(in the rows, 128 means zero)
A single turn carries every row of the set below to another of its rows. Some are shown first; where does it send the rows asked next?
R: [113 138 153  89 122  97 126 114 136 119 100 143 118 135 122  97 143 125
 128 120 157 128 153  97 148  94 158  72 136 108 124 115 151 121 108 117
 138 146 148 186 126 129 156  90  96 134 112 135]
E: [119 135 129 103 117 107 140  88 135 115 114 142 117 136 125 106 153 133
 119 105 165 141 134 114 159  85 158  70 143  87 127 131 148 126 108 124
 139 154 142 167 104 147 157  95 103 136 131 126]
A: [112 118 102  95 123  92 116 189 104 117  99 104 148 116 143 119 109 141
 154 151 113 115 152 117 118 156 123 158 129 184 116 130  97 110 119 121
 119 127 119 137 137 113  69 139 106 138 118 155]
U: [135 116 112 164 103 157 101 132 131 141 137 146  88  75 133 133  88 147
  97 111 134 157  97 130 121 116 109 145 118 125 151 143 134 139 131 105
 149 152  85 150 143 101 134 120 148 127 156 104]
H: [102 112 112  84 135  85 124 171  93  92  81 112 148 123 122 126 108 142
 160 160 113 122 140 117 129 144 139 152 125 177  95 132  72 130 130 134
 121 135 138 130 121 132  80 128 111 139 117 140]
T: [133 148  90 127 101 130 123 162 127 117 129 137 120 141  97  95 135 160
 113 138  79 136 150 142  93 165  91 131 114 129 133  96 105 118 130 130
  94  93 133 107 139 144 166 108 158 121 132 110]
N: [133 158  99 125 113 130 143 164 123 154 139 145 152 171  91 108 147 125
 112 149 100 126 181 121 118 125  91  95 143 111 116 129 100  96 117 124
 103 108 162 133 119 133 130 122 131 141 161  90]
P: [143 106  94 154  98 152 108 146 127 128 136 136  93  85 136 134  76 163
 113 122 116 149  86 134 125 110 106 158 117 129 147 156 119 126 130 120
 122 158  63 124 130 114 138 117 156 114 150 109]
Q: [129 138 164 103 124  98 134 103 125 115 100 154 114 142 121 116 151 143
 116 122 142 133 121  94 140  63 155  64 131 115 135 133 141 127 106 116
 147 144 133 170 101 153 149  96 108 140 121 125]
C: [135 109 102 151 104 154 104 130 113 119 142 142  80  98 128 128  67 148
 104 126 119 147  83 124 105 112 125 145 124 135 154 152 114 144 125 117
 148 155  86 130 110  91 127 136 143 110 166 115]
M: [139 109 125 157 109 156 102 137 126 118 149 136  79  90 134 122  96 152
 105 120 124 148  90 149 122 112  99 146 146 123 142 145 112 133 142 129
 146 154  55 124 118 109 132 141 151 118 148 119]
J: [ 97 134 103  93 132  83 129 169  92 101 103 117 140 136 127 116 111 135
 173 150 120 102 162 108 127 147 120 140 120 161 111 138  85 103 124 145
 109 119 117 131 121 133  68 130 107 140 113 160]
S: [166 138 103 131  97 150 136 149 130 135 154 114 132 158 109 103 143 136
  96 122 115 154 162 134 138 142 127 126 145 111 166 142  82 116 114 130
 134  94 138 123 131 132 189 103 120 114 145  96]
F: [117 131 177 102 123 100 128  96 136 111 122 148 117 143 130  97 147 141
 122 135 161 131 144 112 154  84 141  85 155  86 125 137 132 122 118 127
 133 168 139 167 110 160 160 101 101 142 132 129]
Z: [ 86 107 112  94 141  78 119 173 112  87 119 108 135 125 131 113 123 141
 154 162 104 115 150 118 121 145 123 147 141 157 100 137  86 101 133 147
 115 140 123 127 134 138  75 153 111 126 124 159]

P -> E
T -> S
And these:
U -> R
Q -> H
Z -> M

